In the rows, zero is written as 128.
Named moves (each a turn or a mirror), then the moves between two rows, first move first; the first pair answered:
T (before -> after):
[106, 128, 150, 143, 132, 119, 116, 120, 122, 142, 129, 139, 123, 125, 98, 112, 134, 131, 135, 143, 115, 156, 144, 144, 126, 117, 142, 121, 118, 134, 128, 142, 131, 145, 163, 131, 139] -> [107, 132, 157, 137, 125, 122, 115, 121, 122, 146, 130, 140, 122, 124, 104, 114, 130, 129, 140, 149, 118, 155, 142, 144, 122, 124, 138, 127, 117, 134, 132, 141, 132, 147, 163, 131, 141]
[160, 142, 133, 142, 134, 132, 134, 109, 151, 153, 128, 126, 113, 135, 133, 108, 138, 132, 151, 124, 128, 142, 119, 153, 120, 136, 152, 116, 115, 131, 133, 127, 127, 135, 125, 147, 144] -> [156, 139, 126, 151, 144, 131, 131, 109, 143, 144, 131, 120, 116, 131, 125, 106, 135, 134, 137, 113, 120, 140, 130, 155, 123, 133, 157, 110, 123, 136, 124, 131, 126, 135, 128, 144, 143]
[104, 111, 123, 127, 140, 140, 125, 113, 109, 153, 104, 121, 110, 119, 145, 152, 129, 137, 128, 137, 148, 128, 136, 159, 113, 129, 123, 138, 140, 118, 152, 116, 100, 138, 127, 120, 128] -> [104, 108, 113, 136, 150, 143, 128, 112, 101, 141, 109, 109, 116, 117, 136, 150, 132, 137, 116, 119, 135, 127, 142, 159, 121, 123, 128, 133, 144, 124, 140, 119, 101, 144, 127, 112, 129]
J (before -> after):
[129, 118, 136, 130, 108, 127, 111, 125, 124, 139, 126, 126, 135, 129, 156, 147, 126, 107, 151, 141, 136, 136, 113, 129, 122, 137, 110, 131, 127, 97, 145, 125, 129, 128, 136, 143, 140] -> [129, 109, 130, 145, 118, 126, 111, 117, 108, 123, 141, 110, 143, 118, 145, 145, 131, 100, 130, 115, 117, 136, 129, 131, 135, 126, 117, 122, 132, 103, 132, 140, 135, 130, 151, 142, 145]
[140, 159, 121, 95, 137, 139, 134, 139, 156, 150, 105, 139, 114, 145, 126, 94, 93, 134, 138, 147, 96, 107, 155, 188, 100, 150, 129, 116, 125, 143, 137, 108, 152, 144, 122, 140, 94] -> [141, 149, 113, 115, 154, 137, 128, 132, 136, 125, 122, 122, 120, 134, 115, 94, 91, 134, 112, 111, 71, 107, 172, 189, 113, 133, 134, 103, 135, 147, 119, 127, 156, 149, 142, 136, 99]
[141, 157, 159, 112, 117, 163, 131, 151, 114, 136, 134, 146, 63, 133, 115, 106, 116, 135, 101, 127, 121, 159, 148, 155, 132, 134, 142, 132, 152, 128, 127, 153, 154, 131, 129, 146, 103] -> [140, 160, 161, 104, 116, 162, 132, 153, 110, 143, 132, 147, 65, 128, 114, 109, 120, 135, 103, 127, 121, 159, 146, 152, 132, 132, 141, 129, 150, 128, 123, 149, 153, 128, 130, 146, 102]
[127, 108, 143, 129, 110, 123, 117, 114, 112, 118, 147, 122, 136, 123, 151, 138, 120, 126, 117, 116, 145, 136, 148, 126, 116, 122, 115, 123, 122, 100, 122, 142, 129, 117, 158, 138, 138] -> [124, 117, 148, 118, 99, 127, 117, 122, 123, 130, 140, 131, 132, 132, 157, 137, 119, 127, 132, 133, 156, 136, 136, 128, 109, 133, 113, 133, 116, 99, 134, 131, 128, 117, 150, 140, 136]
V (before -> after):
[92, 144, 94, 135, 122, 135, 124, 141, 108, 144, 78, 138, 129, 131, 113, 104, 141, 129, 103, 133, 157, 125, 131, 143, 124, 146, 111, 89, 126, 135, 148, 134, 139, 128, 130, 126, 110] -> [91, 133, 94, 145, 126, 134, 113, 130, 93, 131, 85, 124, 132, 127, 119, 106, 141, 124, 93, 117, 148, 122, 138, 137, 124, 139, 111, 84, 127, 132, 137, 144, 141, 130, 144, 128, 112]
[150, 108, 97, 146, 118, 118, 115, 136, 121, 134, 122, 125, 162, 144, 138, 130, 147, 134, 146, 130, 148, 162, 86, 95, 134, 89, 123, 152, 126, 129, 106, 110, 112, 137, 93, 111, 97] -> [151, 101, 97, 150, 121, 114, 115, 129, 111, 126, 132, 114, 166, 142, 136, 134, 145, 126, 137, 113, 140, 163, 95, 95, 135, 82, 121, 148, 124, 129, 103, 119, 116, 136, 103, 111, 104]
[123, 156, 171, 125, 114, 153, 129, 121, 107, 123, 102, 121, 162, 153, 107, 138, 146, 109, 118, 137, 166, 132, 158, 155, 128, 138, 158, 140, 121, 128, 150, 118, 155, 104, 129, 118, 125] -> [124, 150, 167, 134, 119, 147, 126, 112, 95, 111, 110, 108, 168, 150, 109, 140, 144, 104, 113, 121, 163, 135, 166, 153, 126, 130, 153, 139, 123, 128, 147, 128, 156, 103, 143, 120, 135]
R (before -> after):
[129, 127, 95, 141, 145, 131, 149, 135, 136, 115, 116, 130, 134, 127, 99, 113, 130, 135, 114, 123, 113, 124, 120, 126, 134, 115, 147, 127, 141, 144, 104, 127, 129, 130, 106, 115, 104] -> [128, 138, 143, 101, 115, 144, 118, 142, 145, 148, 110, 158, 107, 133, 128, 118, 136, 138, 144, 162, 148, 129, 130, 129, 130, 143, 137, 133, 125, 132, 149, 121, 134, 121, 121, 134, 116]
[120, 139, 123, 128, 135, 130, 134, 126, 137, 128, 118, 132, 121, 126, 120, 122, 132, 134, 120, 135, 125, 132, 107, 114, 128, 132, 132, 125, 124, 133, 118, 118, 124, 136, 116, 123, 121] -> [123, 132, 137, 120, 124, 128, 124, 127, 137, 135, 121, 134, 117, 130, 133, 124, 132, 131, 132, 148, 134, 132, 109, 115, 125, 139, 122, 132, 125, 126, 129, 120, 125, 130, 127, 131, 129]
[126, 127, 151, 113, 111, 134, 105, 137, 130, 155, 128, 142, 115, 130, 135, 135, 132, 133, 138, 145, 141, 130, 134, 132, 123, 143, 115, 130, 124, 111, 147, 132, 128, 126, 137, 144, 138] -> [124, 96, 121, 147, 127, 114, 118, 117, 115, 128, 144, 109, 135, 121, 131, 142, 125, 118, 122, 108, 116, 131, 132, 118, 122, 115, 111, 120, 129, 113, 117, 144, 124, 127, 143, 134, 144]
Pairs:
Each pair is 2 to 3 moves apart.
[132, 118, 104, 159, 159, 120, 142, 118, 122, 103, 148, 111, 149, 125, 108, 142, 128, 118, 118, 94, 97, 124, 124, 120, 122, 116, 132, 110, 130, 129, 97, 135, 125, 131, 125, 114, 108] -> [132, 119, 105, 141, 140, 109, 154, 119, 144, 124, 132, 124, 145, 141, 130, 148, 114, 120, 154, 134, 120, 122, 90, 107, 95, 129, 109, 126, 120, 124, 107, 108, 117, 123, 102, 115, 109]	J, R, R
[129, 113, 113, 128, 110, 117, 151, 120, 151, 133, 122, 123, 137, 145, 150, 136, 103, 125, 160, 143, 136, 126, 88, 117, 108, 123, 115, 149, 121, 133, 125, 107, 109, 129, 101, 135, 113] -> [129, 123, 160, 107, 90, 140, 108, 130, 143, 143, 126, 132, 115, 130, 163, 134, 113, 129, 161, 151, 150, 131, 122, 130, 126, 145, 109, 145, 119, 118, 153, 124, 125, 128, 140, 152, 127]	J, R, R
[114, 117, 114, 170, 143, 113, 135, 124, 131, 137, 136, 142, 123, 114, 124, 147, 114, 121, 125, 128, 100, 135, 127, 138, 126, 115, 108, 164, 114, 154, 124, 142, 113, 116, 102, 95, 138] -> [113, 113, 141, 159, 128, 113, 107, 126, 129, 143, 145, 146, 115, 110, 143, 150, 113, 114, 132, 131, 115, 133, 135, 137, 123, 126, 99, 168, 107, 142, 144, 149, 118, 110, 123, 113, 154]	R, R, V
[138, 159, 146, 103, 133, 157, 126, 145, 132, 139, 123, 148, 109, 137, 114, 115, 133, 144, 130, 150, 138, 126, 141, 140, 148, 148, 149, 122, 130, 139, 156, 128, 139, 133, 116, 140, 119] -> [136, 152, 153, 98, 120, 145, 116, 137, 127, 143, 126, 146, 107, 137, 136, 124, 129, 135, 149, 157, 147, 122, 131, 125, 128, 150, 129, 128, 125, 124, 163, 131, 138, 128, 130, 145, 131]	V, J
[123, 160, 144, 113, 132, 155, 117, 147, 128, 128, 121, 148, 118, 133, 106, 106, 142, 140, 120, 131, 130, 129, 155, 142, 152, 143, 149, 135, 134, 138, 148, 128, 134, 135, 114, 118, 120] -> [125, 141, 139, 109, 106, 129, 120, 128, 141, 150, 118, 150, 125, 143, 144, 129, 125, 129, 164, 154, 142, 122, 114, 116, 118, 142, 120, 151, 116, 117, 153, 119, 119, 125, 108, 129, 137]	R, R, J
[122, 129, 143, 109, 80, 125, 125, 126, 113, 126, 122, 142, 115, 134, 135, 125, 127, 126, 155, 139, 140, 128, 121, 125, 118, 125, 106, 135, 130, 121, 135, 148, 140, 132, 142, 143, 127] -> [120, 123, 109, 127, 94, 113, 149, 118, 115, 115, 119, 136, 129, 139, 124, 127, 118, 127, 146, 124, 124, 124, 96, 117, 116, 107, 113, 136, 136, 134, 112, 138, 129, 135, 119, 128, 115]	R, J, R
[139, 157, 94, 148, 156, 121, 175, 153, 128, 84, 135, 99, 135, 120, 89, 137, 149, 107, 139, 90, 105, 148, 119, 157, 141, 141, 139, 138, 134, 142, 125, 118, 129, 122, 130, 127, 132] -> [137, 144, 89, 149, 141, 106, 181, 143, 138, 88, 140, 96, 135, 126, 106, 150, 143, 104, 157, 99, 109, 146, 97, 142, 129, 134, 123, 147, 124, 130, 120, 109, 118, 116, 126, 132, 140]	T, R, R
